One vector is turned by the same rotation once a step. Each row is the vector after some number of steps, and that number follows the row.
The counts run from 0 to 720.
[157 108 174 143 132 116 141 142 125  90 157 111  77 136 137  84 104 107
 169 104 112 117 106  97  61 126 121 146 139  92 128 102 150 135 148 120
 124 143 127 156 145 125 124 105 111 102 105  82  79  82 138 113  88 114
 158] => 68
[137  95 132 107 141 162 128 123 192  84 160  87 115 103 126 110 150 107
 133 136 118 150 131 138 114 152 139 144 143  83 179 120  85 124 159 149
 138 105 114 143 105 127 108 108  88 141 141  92  94  76 145 138  93 113
 158] => 172
[180 157 166 153 148 129 121  85 122  62 153 114 131  98 125 121 138 115
 128 165  86 131 149 106 105 133 116 125 157  96 149 117 128 134 118 144
 128 114 118 124 133 141  94  93 102 124 145  73  84  60 144 114  98 122
 145] => 357
[107 147 146 140 159 151 103 161 144 114  98  98 145 101 130 151 111 160
 138 159 167 169 175 145 120 146 109 116 161  92 115 106 109 128 122 115
 168 109 121 156 135 110  91 125 125 166  91  68  89  88  99 114 110 123
 120] => 207
[102 166 132 131 174 124  93 131  79 114 112  97 130 146 104 106  98 168
 158 152 144 135 156 120 146 128  67 105 151  84 106 128 134 150  94 146
 124 104 144 135 121 137  84 128 101 152  86  82 106  98 105 121 143 114
 146] => 550
[111 105 161 148 105 117  87 151  94 131 138  92 160 144 130 103 105 117
 128 143  90  89 106 119 118 147 101 104 152 122 139 129 112  93 118 128
 144 109 163  92 128 182  85 104  65 139 165 111 103 124 112 127 128  87
 188] => 350
[108 116 186 148 152 138 112 114 103  92 122 130 120 117 136 104  93 106
 163 152 148 123 136 108 121 149  94 127 126 123 107 115 163 130  94 133
 159 114 135 120 207 152  86  96 130  89 106  96  84  67 102 113 123 118
 139] => 374
[120  83 158  93 169 167 117 173 150 131 152  73 112 151 117 106  82 167
 194 110 137 136 131 134 139 139 103 109 128 111 156 121  98 106 144 146
 138 101  91 159 106 131 123 129 121 162 114 106  79 106 114  91 119 108
 135] => 155
[121 149 163 108 153 154 135 111 155  71 124 104 140 137  99  94 153 128
 159 141 123 178 166 117 133 122 107 133 158 101 204 140  84 152 129 155
 159 109 101 115 138 126 109 114 102  86 124  96 130  93 116 146  99  94
 139] => 265
[111  85 129 145 112 160 127 178 122 114 145 146 126 157 122  78  89 135
 161 136 143 190 155 121 125 178 114 151 151 155 126 154  71  92 135 140
 174 106 121  92 168 124 104 123 110 108 105 126 108 109 112 136 100 110
 163] => 387
[106 141 137 147 165 131 103 118  88  89 100 127 150 157 141 110 103 119
 141 183 157 135 146 138 121 154  73 117 151 125  99 131 127 128  88 130
 187 114 157 126 170 124  82 127  95 111  98  88 102  87  98 125 122  96
 132] => 376
[118  93 135 107 111 147 136 147 120 114 176 113 117 186 114  68 118 156
 178 145 122 109 124  97 142 136 127 124 141 119 169 126  90 131 153 174
 117 117 135 111 110 134 112 116  65  96  90 103 129 107 122 141  89  76
 167] => 673
[103  92 117  94 162 136 112 169 114  92 129  96 113 168 141  90 136 140
 155 154 134 140 116 148 157 125 111 115 132 126 167 133  77 126 141 162
 162 103 150 160  98 144 113 141  66 159 107  74  90  99 135 118 119 114
 159] => 498
[124 116 165 155 134 121 108 168 128 138 138 113 144 120 118 104  98 107
 151 136 134 132 133 124  68 163  97 117 129 107  84 117 142 122 123  97
 162 120 148 129 198 152  90  93 121 125 121 116  64  92  97 101 124 118
 178] => 468
[138  91 147 117 127 156 141 182 160 127 167 106  97 139 139 109 137 168
 159 144 126 127 153 104 134 120 153 107 129 117 164 105  76 105 182 134
 132 112 104 148 110 124 120 133  99 158  90  65  74  83 140 117  81 119
 149] => 329
[106 100 201 167 118 142 136 147 144  95 117 102 143 123 167 112  98 130
 150 133 136 116 127 106 107 134 150 119 153 131 157  84 116  91 139 110
 179 136 117 129 168 144 121 115 110 119 123  93  90 118  79 111  72  85
 148] => 85
[ 99  95 121 144  81 131 107 134 137 105 133  92 111 136 128  69 131 118
 142 155  97 133 118 106 117 157 119 170 169  98 167 139  77 120 136 133
 141 106 120 108  89 112 113 132 100  93 139  58 155 114 127 158  90  84
 166] => 517
[ 96 123 126 147 149 100 106 128 120  85 106  93 155 162 117  67  79 105
 150 116 125 138 104 156  86 135  87 141 155  71 142 113  95 134 110 111
 169 117 117 149 119 123 131 137 109 124 114 108 137 135  83 125 108  65
 171] => 73
[126  66 154 146  94 133 104 135 143 129 147  87 151 120 153  98 110 123
 133 169 117  84 103 117 117 177 120 126 147 121 141 108 122  92 137 131
 148  99 134 112 114 166  95 102  93 123 142 103 114  90  98 114  89  66
 158] => 348
[129 132 172 141 100 179 113 179 116 103 160  93 142  85  99 140 110 191
 178 135 116 140 143 117 144 115 136 133 147 130 157 111 130 118 128 148
 117 106 121 107 138 141  92  96 125 163 129  63  84  84 114  99 132 136
 159] => 539
[ 88 105 133  81 155 139 125 190 117  98 132  96 110 175 131  85 147 141
 158 134 126 149 121 131 146 115 109 121 131 124 179 137  73 146 147 164
 146 115 162 146 106 147 110 128  70 137 111  91  99 104 139 127 128 126
 175] => 499
[136 107 142 123 160 128 127 145 138  66 147  76 134 119 131 105 156 137
 139 175 114 124 123 144 128 127 133 136 139 105 198  90 107 133 137 151
 139 115 135 168  91 147 129 117  81 142 128  67  75  76 121  89 113 121
 139] => 592
[111 136 162 147 111 168  97 181 132 107 148  75 146  80 100 136 130 166
 165 138 113 139 152 112 146 121 131 128 137 117 154 103 115 108 115 135
 114 105 120 113 133 136 105 112 118 180 129  70  64  95 117  93 151 143
 157] => 538
[ 93 128 124 110 138 163  96 153 104  83 130  82 179 128  84 114 124 145
 163 147 133 161 116 172 145 132  98 142 150 131 168 133 109 132  98 162
 153 106 150 108 140 144  93 104  96 156 142  91 118 114  99 115 160 105
 171] => 708
[134 102 158 149 130 113 103 100 127  82 122 113 151  96 121  93 110 138
 129 174 104 124 113 140 139 151  99 137 153 104 150 116 117 151 105 138
 153  76 122 107 129 160  92  85 129 107 145  85 142  66  99 115 119  70
 147] => 18
[111  94 174 180 112 128 111 125  94  96 122 111 129 137 170  94  89 144
 161 158 107  78 104  89 147 133 143 122 139 142 136  97 114  79 124 129
 145 117 120 109 133 142 121 144 102 141 114  62 107 116  91 115  85  87
 142] => 427
[102  94 152 151 132 156 117 193 128 140 134 120 108 137 142 105  87 117
 161 114 136 161 156 106 100 162 102 120 140 145  99 148 100  77 142 109
 176 114 131 123 180 136 109 128 116 135 113 113  54 106 127 112 113 137
 162] => 389
[118 106 157 119 123 126 131 163 116  65 136 109 143 145 117  70 141 150
 153 148 105 141 114 111 136 123 125 149 160 132 216 112 107 152 131 166
 136 123 138 130  86 170 131 102  84  90 136  85 122  99 108 109 112 102
 147] => 594
[114 137 143 162  96 143 122 122 143 103 116 134 125 121 146 112 127  87
 111 146 140 162 170 112  98 160 108 133 170  90 114 132  98 120 134 116
 169 130 132 103 173 113  80 111 101  98 108  88 109  95 125 170  69 115
 165] => 623
[140 139 146 126 104 154 101 132  91  94 148  89 148 146 130 136 106 141
 151 124 111 106  85 139 112 105 123 116 153 122 129 115 131 126 117 147
 159 125 154 111 155 135  79  99  87 175 150  72 119 110 120 145 106  87
 198] => 524
[127 128 159 177 134 101 130 136 148  89 109 115 149 133 126  89  72 108
 135  89 114 155 116 131  79 127 109 121 158  74 139 103  82 121 129  91
 168 127 109 130 152 140 136 111 113 129 119 118 120 125  81 137  84  84
 173] => 414
[152 148 166 142 108 165 135 112 158 122 155 124 118 121 118 128 130 125
 155 149 127 152 183  82  93 148 122 121 162  97 117 135 112 117 145 128
 148 117  94 100 170  98  80  95 111 102 116  90 104  82 138 157  66 103
 157] => 450
[112 125 155 130 111 180 124 181 139  92 167  95 135 104  87 114 154 129
 174 127 125 167 142 126 128 118 141 139 131 137 169 116 115 134 126 143
 131 122 139 103 186 132 105  92 112 131 124  83  71  90 126 111 141 141
 182] => 711
[ 96 157 149 170 144 121 108 136 113  89  85 139 145 131 132 112 115 113
 128 151 129 174 177 125 128 128 100 122 146 120 111 132  85 119 101 102
 186 110 122  92 194 121  88 133 126 119 106  78  95  98 102 136 114 118
 155] => 204
[108 152 119 122 132 145  81 164  99 108 122 102 137 109 100 119  91 162
 136 120 119 173 130 142 121 148  70 138 185  90 126 159 109 133 103 150
 136  89 147 134  87 138  77  98 104 166 133  84 119 109 131 133 136 122
 170] => 629
[133 140 148 125 129 148 127 194 141 154 148 112 138 164 116 118 101 150
 169 124 158 149 166 124  84 144 105  86 143  88  96 117 118 120 148 113
 153 134 143 142 164 129  91 100  81 154  84 133  72 109 112 117  95 113
 164] => 563
[129 104 120 106 114 134 121 126 179 119 162  87 121 140  96  84 159 120
 147 153 110 131 136 132 109 139 123 138 138  78 168 128  79 148 153 138
 144  97 106 114 115 115 102 109 103 101 126  80 141  89 126 153  93  71
 174] => 344
[153 129 187 145 171 126 155 136 131  82 135 129 119 137 129  77 107 156
 166 138 143 145 166  95 109 133 118 112 139  91 147  92 140 146 138 137
 126 134 118 153 126 145 127 102 107  90  75 108  77  72 112 104  79 121
 119] => 147
[121 100 134 141 138 140 136 123 157 105 145 106  88 109 118  68  62 115
 159  91 137 171 133 117  96 159  95 154 153  51 117 128 120 139 131 134
 117 128  97 147 110 114 123 106 132 101  80 101 113  91 121 145 102 118
 157] => 398
